(in the rows, 128 means zero)
Where one turn sends some rows of the set: a few examples, then the rows asked:
Z608: [106 143 122 120 115 110 109 108 119 127 123 110 126 147 114 126 159 129
 155 152 137 120]
Z128: [124 112  87 152 113 121 115 134 118 157 109 116 118 183 119 140 118 131
  82 125 127 111]
Z602: [136 156 104 120  85 139 129 102 142 151 130 117 129 157 103 131 130 100
 118 131 144 131]
Z358: [ 90 133  76 145  96 109 127 127 133 101 124 130 131 172 122 147 154 119
 138 121 143 115]
Z834: [101 147 106 123  86 126 137 105 130 112  87 110 143 147 107 136 133 141
 124 112 120 149]
Z757: [ 98 126 115 129 121  92 136 106  95 161 129 120 110 167 110 116 134 105
  83 129 113 128]
Z997: [121 141 133 136  95 130 109 122 109 123 123 107 122 148 133 133 152 137
 140 129 152 128]
Z707: [113 125 112  85 118 107 103 105 111 143 107 130 129 158 124 122 172  95
 108 122 134 101]
Z326: [105 142 120 137  85 124 112 147 130 127  78 140 121 151  98 140 169 149
 115 125 149 121]
Z109: [115 119 113 119 111 104 106 125  98 145  73 121 126 189 141 146 127 132
 104 125 145 101]
Z115: [ 90 137 120 113  89  96 131 112 133 137 100 122 134 203 128 153 133  93
  83 131 121 108]
Z114: [ 95 143 109 143  76  98 139  88 122 100 104 100 126 152 103 130 151 140
 117 120 114 132]
Z852: [132 123  97 141  99 130 143  97 129 157 131 103  96 153 125 124 149 116
 123 132 144 131]
Z123: [102 134 107 117 112  98 115 104  86 149 115 133 109 163  91 118 105 128
  95 121 136 116]
Z504: [ 87 128 139 100  97 108 122  95 125 135  90 129 109 171 115 142 102 133
  96 120 141 105]
Z738: [123 135  80 123 102 116 125  92 114 142 120 128 101 150  98 121 128 123
 141 127 162 118]
Z760: [128 144 103 151 105 113 151  88 124 135 120 119 128 140 110 118 150  97
  95 115 121 136]
Z432: [ 93 149 108 156  73  96 136 108 129  93 130 121 122 167 112 141 153 121
 121 125 132 117]
Z796: [ 77 129 109 124  68 116 122 124 137 124 108 124  99 154  97 135 179 147
 107 116 150 117]
Z413: [105 131 110 112  78  89 152  93 105 128  65 143  99 170 110 133 143 117
 104 118 124 122]
Z67: [ 89 106 126 133 133  89 124 105 122 136 106 122 115 172 144 134 150 113
  87 127 124  94]
Z809: [105 112 117 155 109 112 134 115 111 155 131 121  89 168 120 129 119 128
  79 124 129 117]
Z62: [103 110  93 119  79 111 126 110 153 129 116 131  92 187 124 150 154 112
 104 130 140  86]
Z817: [126 121 144 114 121 122 109 105 117 134 103 136 116 139 131 123 160 115
  95 116 137  97]
Z841: [ 98 142 138 140 102 117 117 141 135 127  97 140 120 138 103 130 186 135
 109 130 140 120]
Z918: [ 91 127  83 127 124 106 126 121 134 122 116 117 133 159 123 135 166 123
 153 141 129 127]
Z619: [ 99 108 117 130  84 108 125 103 126 137  94 100 106 190 138 149 128 137
  78 117 128 101]
Z859: [ 91 118 113 117  76  93 145  89 132 119 104 144  78 170 112 138 142 119
 103 120 139  99]
Z309: [ 85 144 102 111  89 115 107 139 134 130 105 131 138 158  95 133 190 124
 110 124 142 118]
Z89: [135 135 111 123  83 114 134 117 118 133  49 140 124 172 118 146 138 122
  99 121 123 120]
Z182: [ 95 125 141 111 113 101 143 111 106 154  80 128 116 179 143 139 129 111
 100 131 127 130]
Z793: [107 134 140 124 121 100 105 120 137 137 100 138 127 181 126 150 124 111
 102 145 137  85]
Z142: [115 145 125 134  88 145 134 129 126 122 105 116 138 151 136 142 140 129
 128 115 138 151]
Z704: [132 153  94 155 100 112 128  93 136 119 118 139 127 145  87 128 125 112
 109 119 141 108]
Z571: [ 74 145 121 115  72 108 135 125 131 130  93 138 105 152  91 133 172 137
 117 125 142 135]
Z183: [ 84 134 107 129  75 118 123 140 148 132 112 120 120 165 107 141 195 127
 103 128 136 121]
Z612: [144 129 141 134 101 133 118 121 136 130  76 141 120 154 128 143 141 123
  91 121 131 102]
Z272: [ 93 138 112 130  78 113 135 140 120 137  72 130 114 156 105 135 181 143
 115 126 136 140]
Z955: [107 132 122 137 114 114 112 116 122 143 140 140 108 163  98 131 103 120
  84 125 139 100]
Z190: [126 149  89 143 106 102 152 106 125 147 113 140 114 164 104 129 142  93
 137 146 137 132]
Z277: [ 89 132 113 125 105 110 110 133 118 129 100 128 127 139 105 123 198 135
 108 117 141 119]
Z321: [137 139  75 128  92 129 122  92 110 140 111 105 134 149 108 121 141 118
 104 101 142 130]
Z520: [111 125  72 116 105 104 112 119  98 160 103 112 128 185  99 130 118 125
  90 122 124 120]
Z670: [113 119  86  94  95 111 113 120 138 145 107 124 124 190 128 144 171  93
 110 135 130  98]
Z266: [110 136 104 134  99 122 125 132 140 159 123 131 119 189 103 147 103 112
  87 140 124 115]
Z233: [113 141 102 125 115 101 132 126 109 169 102 128 131 184 102 132 121 102
  93 144 110 135]
Z827: [141 129  68 170 102 106 138 106 117 132 104 123 114 161 113 131 146 120
 118 126 139 115]
Z620: [ 81 124  97 101 112  89 108 102 108 124  99 130 134 183 121 138 129 112
  89 107 138  93]

Z608 goes to Z432
Z128 goes to Z520
Where do these go?
Z619 goes to Z109
Z827 goes to Z321
Z796 goes to Z326
Z859 goes to Z612

